The same turns and mirrors carry the whole set onto itself, and each row onto the other rows of its family. Which rows share a family with each named row? Give them in list order.
These 28 rows form 7 families of 4 rows each.
bute: [-0.34 -0.34 -0.05  0.07 -0.62  1.08  1.08 -1.26 -0.32  2.17 -0.02]
gofup: [ 0.14 -0.81 -0.45 -0.09 -0.26  1.39  0.77 -1.75 -0.03  2.38 -0.43]
Rodot: [ 0.21 -1.16  0.08  0.71 -0.15  1.19  0.47 -1.15 -0.19  2.64  0.25]
lezo: [-1.93 -3.32  0.05 -0.14 -0.90 -1.64 -0.75 -0.81  1.47  0.33  0.76]
Mok: [-0.60 -0.24 -0.42 -0.65  0.21 -1.32  0.06 -2.08  0.33 -0.41  0.05]
logud: [-2.22 -3.26 -0.24 -0.19 -1.32 -0.85 -0.60 -0.97  1.76  0.34  0.93]
renap: [-0.37 -1.08 -0.33 -0.20  0.17 -2.04 -0.45 -2.10  0.92 -0.11 -0.14]
Febir: [ 0.19 -0.78  0.01 -0.16 -0.58  1.13  0.52 -1.00 -0.84  2.37 -0.22]
lipe: [ 0.18 -3.50  0.38 -0.56 -0.46  1.59 -0.50 -0.13  0.73  1.26  1.30]
nenaf: [-0.02 -2.80  0.17 -0.27 -0.26  1.76 -0.17  0.60  1.10  0.75  1.35]
tes: [-1.20 -0.41 -0.86 -0.55  0.00 -1.74 -1.16 -1.54  0.52  0.38 -0.41]
gemu: [-1.73 -3.11  0.55 -0.46 -0.43 -1.42 -0.88  0.03  1.70  0.34  0.46]
nisa: [ 0.39 -3.22  0.40 -0.02 -0.15  1.50 -0.21  0.04  0.45  1.48  1.66]
Sav: [-0.19 -3.00  0.89 -0.12  0.03  1.23 -0.45  0.65  0.80  1.41  1.18]
tulu: [ 0.31 -3.53  0.72  0.37 -0.33  1.68  0.25 -0.25  0.45  1.17  0.71]
vapa: [-2.37 -3.03 -0.10 -0.12 -0.65 -1.10 -0.62 -0.17  1.67  0.15  0.59]
Vup: [-0.90 -0.82 -0.52 -0.68  0.03 -1.71 -0.52 -2.08 -0.12 -0.28 -0.36]
kanis: [-0.98 -0.35 -0.14 -0.48  0.60 -1.73 -0.10 -2.02  0.00  0.20 -0.29]
bave: [-0.16 -3.09  0.16 -0.21 -0.38  1.75 -0.41 -0.38  0.77  0.65  1.88]
lalof: [-2.23 -3.65  0.16 -0.40 -0.69 -1.04 -1.02 -0.97  1.25  0.26  0.73]
fom: [-1.96 -2.77 -0.18 -0.53 -1.37 -1.41 -1.12 -0.47  1.19 -0.04 -0.10]
Sabu: [-1.37 -3.70  0.29  0.02 -0.80 -1.44 -0.38 -1.15  1.32 -0.30  0.03]
gos: [ 0.02 -2.68  0.54  0.15 -0.26  2.18 -0.65  0.20  0.01  0.92  1.14]
leko: [-0.83 -0.89 -0.69 -0.37  0.58 -1.26 -0.20 -2.55  0.36 -0.19 -0.49]
zogi: [ 0.22 -0.27 -0.22 -0.12 -0.03  1.36 -0.45 -0.63 -0.32  2.27  0.25]
pob: [ 0.24 -0.96  0.12 -0.28  0.08  1.19  0.11 -1.90 -0.39  2.28 -0.57]
kekek: [ 0.34 -0.37  0.17 -0.44 -0.22  0.80  0.73 -1.18 -0.37  2.46 -0.08]
Lefan: [-0.64 -0.98 -0.27 -0.81  0.29 -1.38 -0.65 -2.52  0.35  0.25 -0.96]

The rest of the family of vapa: gofup, nenaf, leko
The rest of the family of pob: gemu, Sav, Lefan
The rest of the family of tulu: tes, Sabu, zogi
The rest of the family of fom: Rodot, renap, gos
The rest of the family of lalof: lipe, kanis, kekek

